(in the rows, 128 means zero)
Each path below is one point turned by a fixed rotation once a step. After each direction that follows a path, write how fast that rotation turns it, in degrees a step (0 if it stays still).
Each turn is a multiple of 5 degrees from 10 to 175, or 0.
Each row of a path follows its step; steps can be skipped.

step 0: [123 135 131 132 131 124 139 128 130 135 121 124 121 128 135 125 128 133
 126 122 127 125 121 121 136 126 118 131 128 126 125 115 128 129 130 133
 126 132 122 122 135 119 138 131 131 128]
step 3: [128 129 126 129 133 123 136 129 120 129 131 125 120 128 132 134 128 122
 132 127 125 121 127 129 127 112 133 122 131 129 123 127 121 134 132 123
 133 129 116 125 119 121 132 129 124 138]
step 5: [130 132 132 131 120 120 114 132 132 137 130 134 120 124 131 132 124 136
 122 129 127 118 119 129 120 119 126 133 128 130 126 132 123 132 132 135
 123 124 132 130 133 122 127 122 131 126]
step 10: [123 121 136 128 133 131 123 130 126 126 125 131 126 134 127 126 123 131
 123 130 127 133 127 139 138 117 125 136 122 133 128 128 132 129 138 133
 118 121 133 126 126 132 140 134 128 125]
step 19: [129 123 113 130 124 136 131 119 132 123 126 136 124 136 130 135 120 131
 133 125 136 139 134 123 131 124 128 119 131 128 125 126 128 131 116 126
 130 125 129 124 131 130 132 131 131 130]
step 21: [126 129 129 132 138 123 135 126 130 132 131 129 127 122 121 132 116 126
 132 120 125 120 126 129 138 122 130 128 128 131 122 129 122 137 134 129
 143 123 125 127 127 128 136 130 124 135]
step 24: [129 133 128 132 135 134 137 132 126 140 129 124 123 129 125 137 124 135
 129 126 131 127 128 120 118 139 131 122 133 135 128 120 124 137 127 126
 124 122 119 126 122 133 128 127 130 134]
step 27: [129 127 134 136 131 122 129 128 125 132 129 126 134 135 123 141 129 122
 121 125 124 124 130 124 131 131 136 125 123 129 124 133 132 142 124 137
 134 123 134 124 127 133 136 131 120 133]
step 29: [131 130 132 132 120 121 127 129 138 134 124 122 126 124 133 122 120 132
 129 126 135 135 129 119 132 127 136 126 134 130 130 128 128 127 122 145
 126 130 124 139 124 132 131 131 131 132]
Directions:
[126 126 128 124 128 127 130 127 127 131 129 129 127 131 127 125 129 128
 127 128 126 127 127 129 129 125 127 126 126 130 127 129 127 128 126 127
 126 126 128 131 129 127 126 127 129 126] | 10
[127 130 132 127 129 125 128 129 127 125 127 131 128 129 131 129 129 128
 128 129 127 127 127 131 127 126 128 126 129 129 129 126 132 128 128 129
 126 128 127 125 130 129 127 127 127 129] | 145
[127 130 130 127 127 131 130 126 125 129 132 129 128 129 129 128 128 128
 126 130 129 130 127 125 129 125 128 129 130 128 126 126 126 127 128 127
 131 129 129 126 129 128 128 128 127 127] | 115
[132 128 128 127 130 128 129 129 126 128 130 129 129 126 129 127 130 129
 127 129 127 125 126 129 126 128 127 129 131 126 129 128 126 129 128 124
 126 127 127 128 126 130 129 130 129 130] | 35
[129 125 134 129 128 131 127 128 127 126 128 127 130 129 128 127 131 128
 127 128 128 129 126 126 129 129 128 128 129 129 127 130 130 127 128 131
 127 128 128 130 125 129 126 130 129 129] | 20
[127 126 129 127 129 127 127 128 128 127 128 128 127 127 128 129 127 131
 126 129 130 129 130 124 130 129 131 124 128 129 129 128 128 127 127 124
 126 131 125 128 127 127 126 128 128 127] | 65

step 0: [129 136 133 127 116 125 128 123 127 126 123 126 138 120 136 121 129 124
 124 128 124 119 125 120 121 129 130 131 132 136 132 125 128 122 134 125
 127 133 129 135 120 128 139 125 116 125]
step 1: [131 135 124 123 129 139 120 125 137 135 129 124 127 123 133 131 130 129
 132 133 136 132 127 125 123 138 136 128 131 130 137 124 133 126 124 119
 121 126 122 117 133 129 135 128 136 127]
step 2: [126 133 132 124 132 133 136 124 130 127 129 127 136 129 136 121 120 132
 133 129 126 129 134 118 127 133 117 128 137 126 129 126 138 127 130 128
 127 134 133 130 125 125 135 124 110 130]
step 3: [132 144 125 127 132 126 118 121 128 128 121 124 130 127 129 127 134 122
 122 127 122 120 126 119 121 131 139 124 127 132 136 120 128 132 131 125
 127 132 123 125 132 132 140 122 129 124]
step 5: [130 148 128 123 133 133 124 124 130 119 127 126 125 137 128 127 123 132
 129 130 128 119 131 123 127 128 128 125 137 125 131 122 132 119 132 134
 130 129 127 128 124 128 139 130 119 123]
step 6: [127 127 130 132 135 130 128 126 138 133 132 130 128 127 131 128 131 119
 128 133 128 117 130 115 124 133 133 125 127 130 132 121 132 137 131 112
 123 135 132 135 135 127 136 125 132 126]
step 8: [127 137 126 125 131 134 127 132 133 136 132 127 122 134 130 133 134 134
 133 135 130 121 139 124 124 136 136 128 133 129 134 119 133 125 138 125
 138 127 134 131 128 130 140 129 130 130]
step 18: [131 131 127 140 133 129 124 135 129 130 130 128 132 132 125 120 126 136
 132 133 120 129 136 126 130 136 129 140 139 129 131 132 129 118 135 124
 137 121 125 131 135 131 132 128 135 120]
step 22: [127 133 122 132 137 132 130 135 132 125 130 124 130 131 124 122 118 129
 132 124 120 137 132 125 124 120 121 134 133 122 125 115 128 135 129 131
 118 126 127 132 133 117 132 123 132 130]
Directions:
[128 131 126 128 128 131 127 128 127 128 130 128 127 128 129 129 128 129
 129 130 130 129 130 125 130 128 127 127 130 125 126 131 126 126 128 128
 132 126 130 127 129 124 128 129 128 129] | 110
[126 126 128 129 128 128 128 130 129 128 131 130 128 130 127 128 127 125
 129 131 129 126 127 129 128 126 130 126 126 125 129 127 128 126 128 127
 128 126 128 131 125 126 129 131 128 125] | 40
[126 125 127 130 129 128 130 126 128 127 129 129 129 129 128 130 132 130
 127 128 127 131 130 128 127 130 128 130 128 126 129 127 129 126 128 126
 125 128 132 129 131 128 128 128 129 126] | 155

step 0: [120 116 133 126 124 129 121 130 125 125 134 131 128 128 117 124 125 134
 129 120 127 121 128 135 124 140 131 134 122 132 123 129 135 125 126 121
 127 124 126 133 121 128 118 127 120 116]
step 3: [124 119 122 117 127 130 120 135 120 119 122 139 127 123 126 128 124 126
 130 127 137 125 129 122 121 132 139 136 135 134 129 128 135 123 125 136
 124 129 131 134 123 127 118 127 127 127]
step 9: [131 125 131 120 130 131 123 130 124 122 136 130 128 134 130 137 127 127
 129 128 135 127 128 135 117 126 118 130 145 129 131 131 136 129 123 129
 121 142 121 125 122 126 125 132 121 129]
step 11: [121 114 123 123 120 133 125 130 127 131 139 121 126 135 123 139 121 125
 129 129 126 130 137 130 128 130 133 133 124 126 126 137 135 129 123 129
 125 136 134 129 137 122 125 127 125 117]
step 16: [131 111 128 117 133 128 119 135 130 126 135 127 130 122 125 129 120 136
 121 125 135 119 134 125 125 125 131 130 127 125 124 131 133 127 128 134
 125 126 133 133 122 122 122 130 124 118]
step 17: [121 124 125 124 126 135 123 133 126 121 130 138 132 136 126 124 132 140
 128 124 134 122 131 126 134 127 132 133 124 133 133 130 130 117 120 127
 124 138 133 135 120 127 119 128 125 118]
step 21: [134 122 133 115 128 130 128 134 128 131 126 135 122 127 115 131 128 131
 124 133 139 124 127 127 124 138 132 132 129 135 131 134 138 129 116 132
 120 126 121 124 122 130 126 124 128 121]
step 25: [126 121 133 118 119 132 125 123 117 122 128 127 122 136 128 150 124 123
 131 133 124 124 134 131 126 129 126 134 128 132 130 132 134 119 122 129
 125 133 128 125 127 132 123 131 123 132]
step 27: [124 120 128 126 122 131 122 136 132 131 143 135 136 134 124 138 122 133
 131 134 136 124 128 134 117 132 131 126 138 124 130 131 134 129 128 122
 124 130 123 129 133 118 129 128 128 122]
Directions:
[129 127 128 127 128 126 125 126 126 128 127 127 128 128 128 129 127 128
 125 126 129 127 129 127 130 130 126 128 127 128 128 127 127 124 127 131
 129 127 127 127 127 128 127 123 126 129] | 85
[127 127 130 129 125 128 129 127 128 127 128 128 128 128 130 130 127 128
 131 126 124 126 129 127 131 129 128 126 128 129 128 130 126 131 129 125
 127 127 129 128 125 131 126 125 127 129] | 60
[125 130 128 130 128 127 128 130 126 127 129 131 130 130 130 129 128 128
 127 129 131 131 127 128 130 127 133 127 128 131 130 128 125 128 129 129
 129 126 129 129 128 128 127 127 129 128] | 155
[129 125 128 129 129 127 126 130 127 128 122 130 127 128 128 127 128 130
 130 127 129 130 129 127 129 128 127 126 127 129 129 128 128 130 127 129
 129 131 129 128 126 129 132 128 130 127] | 25
[127 132 126 127 127 127 126 127 128 125 129 128 128 130 129 128 128 129
 129 129 126 129 130 128 129 124 127 127 129 127 128 128 128 124 126 126
 127 130 128 128 126 130 130 129 127 129] | 135

step 1: [129 135 132 131 120 123 136 142 137 130 121 127 127 132 130 123 127 127
 122 120 128 129 129 127 132 133 132 131 131 125 131 130 125 132 129 141
 133 125 127 129 127 134 126 134 128 135]
step 3: [134 131 139 124 125 133 132 127 131 134 130 118 124 136 131 134 137 129
 127 131 132 127 131 129 131 126 133 123 124 124 128 124 124 131 134 133
 133 133 128 126 129 120 137 117 128 127]
step 7: [118 127 126 122 129 130 125 132 134 125 123 127 124 138 136 123 131 139
 121 126 123 125 132 128 126 127 134 132 118 127 132 128 124 131 133 126
 125 129 133 123 128 132 127 121 135 135]
step 8: [129 131 130 127 124 129 123 134 132 133 130 128 121 131 140 134 133 130
 126 130 119 135 131 118 124 121 130 127 124 133 143 130 126 122 127 128
 130 124 130 123 132 128 126 129 124 121]
step 14: [131 131 143 126 132 134 131 123 128 131 121 126 133 136 130 128 135 130
 122 123 118 127 127 130 131 127 136 125 130 130 128 130 132 122 127 126
 132 122 117 130 128 127 128 131 136 122]
step 22: [132 127 126 125 128 124 122 120 129 132 130 133 122 133 117 120 127 130
 121 119 127 120 127 127 134 131 134 127 126 124 118 130 122 128 131 138
 130 127 126 123 123 130 136 128 127 131]
step 25: [123 130 132 129 132 128 136 121 126 137 119 135 130 131 123 130 128 123
 130 136 123 126 127 118 132 130 133 127 124 132 134 130 132 128 131 124
 131 132 126 120 123 135 136 134 130 131]
step 33: [133 143 129 131 125 126 133 127 128 137 128 125 127 139 126 129 135 123
 125 121 132 125 127 129 130 127 128 119 128 127 130 125 117 131 134 131
 131 129 127 123 138 129 133 125 125 125]
step 34: [132 121 127 120 125 132 129 126 131 129 127 120 123 133 118 128 139 129
 126 122 133 127 122 119 125 126 128 126 128 124 127 127 128 129 137 132
 127 125 129 130 125 137 142 132 124 125]
Directions:
[125 128 129 127 125 125 129 128 128 129 127 130 129 128 126 128 124 130
 131 129 130 127 130 129 128 131 126 129 130 126 129 129 130 129 128 128
 129 125 127 127 128 126 128 130 130 128] | 70
[128 128 125 129 128 128 127 128 129 129 129 128 130 131 127 127 127 130
 129 129 128 126 127 129 123 124 128 129 127 126 129 128 128 129 129 133
 128 128 130 128 130 127 130 129 129 126] | 25
[130 127 129 126 128 126 131 130 128 128 129 125 126 129 127 130 128 127
 127 129 129 128 131 128 128 126 128 130 129 126 128 129 130 124 124 130
 126 127 129 129 128 128 128 128 129 126] | 140
[133 128 130 132 129 126 127 129 129 128 129 129 129 131 128 128 127 128
 128 126 130 131 127 127 131 129 126 127 129 128 126 131 128 130 129 130
 127 126 127 127 127 128 129 127 128 129] | 35
[129 126 123 127 124 128 130 129 130 126 128 131 127 130 127 126 129 128
 126 127 131 128 126 129 130 129 128 126 126 129 128 127 128 126 128 128
 127 127 128 129 130 129 127 129 129 129] | 65
[129 129 126 126 130 125 129 127 126 129 130 131 130 128 125 127 127 127
 128 129 125 128 125 130 129 130 130 128 127 130 126 127 129 128 127 128
 126 128 129 127 126 127 128 129 127 125] | 10
